In the rows, zero is written as 128.
Each run below is a few steps of one of 6 hidden systems, one row a step.
path 1, q_515:
[[146 116  90 145 149 151 128 114 162 116 147 129 102 142 117  83 113 171]
 [120 109 149 123 116  82  90  70 133 132 109  94 135 117 114 125 113 129]
 [ 81 133 121 135 107 115 131 155 120 132  95 148 146  95 173 151 156 120]
 [140 124 113 112 164 160 141 188 144 117 130 151 153 126 102 128 104 117]
 [140 133 137 114 106 140 102 119 107 117 144 112 107 183  74 119 127 144]
 [106 146 156 169 114 111 112 105 144 140 129 118  89 113 163 115 138 172]
 [129 110 136 114 139 122 140 135 170 153 109 117 135  58 141 150 122  95]
 [123  95  72  99 107 154 144 152 114 124 120 143 144 145  97 142 150 108]]
path 2, q_315 (8 x 18):
[[161 175 164 108 164 143 126 127 140 117 134 123 103 121 154 116 117 117]
 [161 124 131 105 117 147 150 111 114 133 155 131 106 105 140 145 150  86]
 [142 121 109 160 136 137 169 124  99 133 166 149 132 145 147 123 135 126]
 [151 140 134 145 159 102 144  97 112 137 137 114 151 165 129 115 104 120]
 [129 167 126 105 134 114 129 105 111 128 100 119 133 144 166 131 145 101]
 [146 150 117 103 153 153 137 143 123 101 131 156 125 117 162 121 131 111]
 [164 124 144 117 133 142 137 125  98 109 170 141 128 137 112 130 120 105]
 [136 149 155 159 123 119 147 114  96 141 154 124 116 150 146 135 138 125]]
path 3, q_596, 8 rows:
[[113 152 192 109  57 139 101 138 103 147 139 111  73 125 112 172 176 120]
 [146 120 128 175 142 169 171 156 177 163 169 140  77  81 149 123 133 156]
 [155  61  89 120 137 112 144  80 154 158 133  99 150 112  79 126 102 102]
 [ 74 113  67 152  97 100 126 109 111 132  87 130 149 165 146 119 157 155]
 [111 161 136 122 178 115 100 157 156  93  88 143 159 120 158 101  92 150]
 [134 134 172  64 107 133  88 147 111 102 115 129 129 111 103 160 132  90]
 [123 129 143 149  95 168 138 172 119 134 169 150  86 129 117 142 155 154]
 [151 105 148 163 151 125 139 115 164 164 158 102 115 116  97 117  95 146]]
path 4, q_515:
[[169 192 135 137 187 117 141  78 128 115 138 119 110 149 198  82 114 128]
 [169 134 157  86 136 108 131  74  98 106 143 130 130  84 177 145 132  56]
 [141 106 106 147 122 133 183 129  65 112 178 177 154 122 166 145 147  91]
 [166 140 130 169 183 118 175 118  95 138 169 131 164 183 120 112  94 119]
 [153 193 155 124 147 100 144  75  98 148 124  94 120 173 161 126 139  98]
 [156 164 122 113 149 134 157 105 116 113 138 152 111  92 219 126 154  90]
 [177  97 115 113 151 134 158 106  91 102 176 158 155 109 136 134 110  75]
 [144 127 128 164 128 102 158  95  59 129 168 133 155 189 126 127 129 118]]
path 5, q_712:
[[120 142 176 103 116 115  76 128 128 113 113 108 119 135  95 132 114 140]
 [105 141 155 140  90 135 127 148 124 142 133 138  96  99 155 155 162 132]
 [137  97 120 131 141 153 153 159 165 151 137 132 126  85 113 140 117 116]
 [128  95  97 126 112 131 123 113 134 144 128 104 127 157  73 124 127 138]
 [ 95 139 117 161 116 110 109 120 137 127 107 125 122 142 147 108 132 179]
 [108 131 152 109 135 111 104 140 151 120  90 126 142  82 149 140 119 118]
 [120 109 118  95  96 153 123 160 113 116 126 147 128 114 107 153 150 108]
 [133 117 130 153 127 156 130 159 136 127 159 139 111 145  93 117 117 163]]
path 6, q_315:
[[143 144 203 162 102 114  95  77 139 144 168  92  59 114 125 122 125 168]
 [112 109 123 152 119 105 166 102 170 194 110 106 117  43 183 155 150 101]
 [121  77  27 121 151 150 179 159 142 140 106 149 180 131 115 126 127 102]
 [122 115  98 120 121 120  87 120  85  74 133 138 159 221  65  93 104 165]
 [105 183 218 135 114  80  54 102 114  96 109 110 106 128 158 119 116 165]
 [123 150 170 102 140 143 138 170 183 161  99 127 105  26 176 167 141  85]
 [147  73  59 110 117 201 186 188 138 151 157 153 125 122  76 151 150 101]
 [131  96 101 185 107 124 122  93  90 118 180 124 122 218  64  89 115 197]]
path 7, q_829, 8 rows:
[[107 113 127 184 118 116 155 128 136 170 139 125 125 108 145 138 139 143]
 [126 128  99 114 154 123 147 129 159 161  90 104 152 128 124 129 121 105]
 [127 138  87  90 120 144 113 123 115  98 109 137 125 162 124 110 142 129]
 [125 131 148 142 136 122  99 124 119  86 145 153 125 124 140 107 108 161]
 [121 122 182 134 117 104 116 128 124 139 132 119 138  96 123 154 116 113]
 [120 133 119 123 114 150 162 163 134 162 124 125 121 120 128 156 156 111]
 [147 128  93 126 151 155 143 134 153 134 132 124 117 153 107 103 117 144]
 [130 120 124 129 118 105 100  76 121 115 130 111 120 144 122 106 121 149]]
path 8, q_712:
[[175 117  63  55 132 148 123  73  99  63 140 154 120 130 156  99 139  89]
 [149 112 140 163 144 107 122  98  60  59 194 177 158 157 141  98  96 147]
 [137 177 205 174 166  76 152 121  81 150 141 115 172 158 152 148 103 100]
 [156 194 122  96 155 151 190 139 117 168 109 116 121 145 178 149 166  59]
 [198 134  68  85 166 181 158 100 138  99 162 144  95 140 140  88 126 108]
 [166 103 130 151 141  95 114  37  92  87 183 127 129 158 125  83  96 148]
 [109 156 164 182 141  58 150  89  76 136 128 130 176 135 199 138 126 110]
 [146 172 114  92 182 136 180 169 115 139  98 144 176 125 175 150 136  50]]
path 9, q_231:
[[ 53 137  71 119  48 139 112 149 100 111  82 155 113 143 171 141 204 152]
 [115 128 158 153 183 137  99 191 193  99 121 155 140  78 134 101  66 181]
 [118 104 188  82  71 112  79 129 111 139 114  89 126 120  51 176 132  97]
 [ 80 138  98 179  90 156 157 171 150 175 119 133  83 126 153 134 180 179]
 [142  97 121 113 173 132 111 136 212 139 107 102 132  87  84 105  74 139]
 [ 91  88  96  85  58 117  89 107 107 117  94 119 131 133  96 149 163 120]
 [ 75 131 109 177 134 126 123 171 155 121 105 159 134 108 170 114 129 187]
 [125 124 180  96 144 112  86 154 160 129  98 106 149  97  83 146  88 111]]
path 10, q_231:
[[105 200 179 131 135  90 101 125 121 149  81  84 138 184 125 128 126 137]
 [143 188 148  87 127 163 125 138 161 136 108 120  61  94 182 133 165 114]
 [166  73 113 106 121 178 134 139 144 105 180 160  94  75 105 129 125 118]
 [114  58 109 177 100 104 134 105  97 136 163 130 156 151  75 130 113 155]
 [ 91 152 124 169 145  72 142 107 136 173  79  92 165 157 153 124 125 138]
 [135 183 122  64 157 142 123 149 155 123  68 121 130 109 167 132 138  85]
 [147 119 116  79 110 183 102 164 112  61 154 175  99 118 118 122 139 132]
 [122  93 165 188 107 113 106 116 107 115 186 137 120 136  93 121 104 183]]
path 11, q_596:
[[161 158 152 123 139 148  83 121 120  88 159 118  94 205  64  80  95 184]
 [125 145 210 155  92  77  87  56 123 135 147  95  77  86 167 134 138 146]
 [128 117 116 142 137 138 194 149 150 168 130 153 131  33 206 166 158  77]
 [160  79  43  98 155 173 183 162 121 132 139 146 174 164  68 127 116  89]
 [113 137 110 151 112 104  92  90  89 102 131 104 132 244  75  82 118 191]
 [104 194 205 154 140  70  81  89 145 118  98 109 105  99 213 111 120 160]
 [148 132 149  65 139 153 150 165 144 131 112 156 130  26 183 181 151  37]
 [161  77  65 111 109 205 176 183  91 116 184 171 130 169  56 141 146 109]]
path 12, q_829:
[[145 110  75 117 119 144 165 123  68 105 152 160 152 169 130 131 149  95]
 [133 160 145 182 172 108 140 127  97 111 153 142 155 182 143  97  95 158]
 [139 182 198 121 142  89 114  94 114 144 113  93 127 129 156 144 127  98]
 [150 155 122  95 122 163 164 141 118 134 136 150 100  94 184 154 172  77]
 [183 106  99 133 167 162 171 132 121 119 186 150 134 145 103 111 105 114]
 [140 126 140 169 123  88 132  67  81 137 159 104 137 191 113 113 119 142]
 [108 179 149 156 139  86 144 101 120 148 101 120 134 115 216 133 147 117]
 [163 148 120  66 171 150 152 149 138 118 111 143 146  96 157 142 126  56]]

Which system made each of these runs?
path 13 (2 x 18):
[[106 126 138 177  93 125 156 125 134 180 140 120  96 101 155 150 163 141]
 [134 102  79 148 164 131 166 126 176 165 115 116 144 119 123 109 110 130]]
 | q_315
path 14, 2 rows:
[[ 94 143 153 163 111 108 125 133 152 177 103  93 111 126 134 136 140 154]
 [107 121 103 102 121 139 129 145 175 148  83 121 121  79 146 141 147 116]]
 | q_712
path 15:
[[142 118 151 149 137  88 118  71 107 110 151 128 138 118 145 117 107 127]
 [113 134 146 137 122 102 150 130  98 140 118 136 157 108 166 158 144  89]]
 | q_829
path 16 (2 x 18):
[[142 166 148  96 154 145 146 168 146 157 101 113 131 128 122 152 132  89]
 [152 132  98  95 115 178 123 140 132 112 145 133  86 155 101 113 146 139]]
 | q_231
path 17 (2 x 18):
[[125  92 176 130  71 140 101 134 116 117 172 144  87  80 109 159 144 135]
 [112  83 119 189 113 133 166 151 149 184 153 126 127 110 104 144 130 153]]
 | q_515
path 18, 2 rows:
[[105 125 176  92  94  87  44  92 128 103  94  94 123 122  97 130 114 139]
 [ 81 139 156 144  92 138 122 179 140 135 113 154 103  65 179 159 166 144]]
 | q_596
path 19 (2 x 18):
[[ 79 136 142  65  94 130  98 199 137 137  52 124 152  96 113 188 152  86]
 [ 97 136 112 120 105 197 103 228 159 111 121 158  93 138  90 124 144 186]]
 | q_231
path 20:
[[101 128  93 145 136 111 115 121 151 136  90 106 143 164 113  98 117 167]
 [103 152 145  97 135 110  80 128 151 109  76 117 131 113 142 122 123 135]]
 | q_515
path 21 (2 x 18):
[[150 112 153  92 100 152 128 138  98 104 160 154 112  82 134 160 148  84]
 [139 103 120 174 121 152 174 152 104 146 184 150 128 149 102 139 131 137]]
 | q_596
path 22:
[[161 130 187 148 153  89 183 113  62 154 167 131 181 117 150 174 116  43]
 [167 170  81 128 167 164 223 146  98 169 141 126 142 200 144 132 156  77]]
 | q_712
path 23 (2 x 18):
[[134 109 149 130 131 131 107 119 159 114 141 134 104  71 138 120 108 144]
 [121  80 124 122 101 119 133 125 128 145 132 124 140 100  99 155 132 106]]
 | q_829
path 24, 2 rows:
[[119  79 113 148 152 105 127 125 157 131 123 130 167  94 113 121  90 134]
 [ 93 112 119 115 104 107 112 143 112 133  92 120 166 149  92 148 132 120]]
 | q_315
path 25 (2 x 18):
[[164 129 201 181 195 124 165 173 126 145 186 144 167 112 109 144  67 113]
 [149 160 155 120 102 121 158 101  97 197 129  68 108 186  91 163 161  84]]
 | q_829
path 26, 2 rows:
[[139 131 174 136 156 119 147 171  62  86 164 186 190 114 147 157 103  81]
 [150 191 186 139 148 143 165 176  92 164 149 115 133 192  99 155 130  99]]
 | q_315
